In the rows, zero is written as 128.
Rotation paths and how fast each direction turns (degrees per step):
Each turn is a multiple of 5 degrees from 10 to 175, or 0.
Each row of a path follows its step; steps can be skipped.
Rotation 1:
step 6: [130 131 115 130 128 120 123 132 124 125 119 128 120 138 138 125 122 129
 128 127 123 130 126 128 129 124 118 127 117 120 128 134 126 132 131 122
 121 121 137 128 127 126 129 123 128 128 126 127 121 126 132 139 119]
step 7: [131 127 133 126 135 123 130 139 126 119 126 126 138 125 127 123 120 130
 127 131 142 127 123 132 125 130 119 126 129 141 121 126 127 134 128 127
 129 128 127 123 122 126 117 121 128 134 133 139 118 136 130 125 126]
step 9: [135 120 131 119 133 144 128 129 134 128 128 130 128 136 125 128 129 125
 124 125 122 130 124 122 132 123 123 131 126 128 119 131 131 128 135 130
 123 137 119 127 126 121 131 112 122 123 122 121 127 132 131 130 123]
step 13: [142 123 120 132 131 134 119 124 129 127 128 132 123 131 130 118 133 126
 127 135 123 122 126 133 129 132 125 129 129 119 133 121 125 127 133 137
 138 128 129 130 129 130 125 122 134 119 117 122 136 133 123 133 122]
step 14: [118 131 123 123 133 133 134 125 125 128 129 132 125 131 125 125 130 128
 122 121 128 133 119 138 128 131 112 129 122 126 123 135 131 136 131 128
 115 126 128 122 119 138 122 126 132 124 128 130 126 125 126 136 122]
step 18: [138 125 121 118 137 129 127 124 115 129 136 121 120 134 129 130 122 136
 121 142 133 136 133 127 125 138 127 127 126 123 124 132 128 133 132 130
 121 124 131 129 120 131 128 124 129 130 122 129 128 129 124 123 124]
step 19: [123 132 130 134 122 132 129 130 121 120 123 131 120 130 137 128 121 125
 135 124 132 126 128 121 133 122 121 131 126 131 109 125 126 135 125 125
 122 125 132 134 122 130 131 125 126 132 127 140 127 131 136 132 126]
step 20: [129 117 126 129 133 118 121 128 122 115 129 128 131 129 126 120 126 126
 134 131 134 132 134 131 124 124 127 134 135 137 129 119 133 127 125 133
 129 143 132 124 136 119 128 120 128 128 127 127 123 135 127 126 122]
step 23: [135 122 126 135 137 121 128 128 127 125 130 134 131 127 132 131 123 131
 131 131 128 127 115 133 117 129 125 124 136 123 110 128 137 134 131 132
 128 120 137 130 119 124 133 129 129 130 132 129 130 126 134 130 132]
Directions:
[128 130 129 128 128 128 130 128 128 129 127 127 126 129 125 127 127 130
 128 126 129 129 130 131 127 127 128 128 128 127 127 127 129 128 127 128
 130 130 126 129 130 126 124 129 130 128 126 129 129 129 132 127 130]  145
[128 131 128 128 126 125 127 128 128 128 128 128 124 131 129 129 126 127
 130 124 127 128 128 127 130 128 129 126 129 128 131 126 128 129 129 130
 130 126 127 130 129 129 130 128 130 128 128 128 127 130 128 130 128]  160
[128 128 125 129 129 131 131 127 129 129 128 128 130 127 127 127 128 129
 124 129 127 129 129 128 128 128 128 129 128 129 130 127 128 129 129 130
 128 125 126 130 131 129 131 128 128 126 126 127 127 130 130 126 127]  85
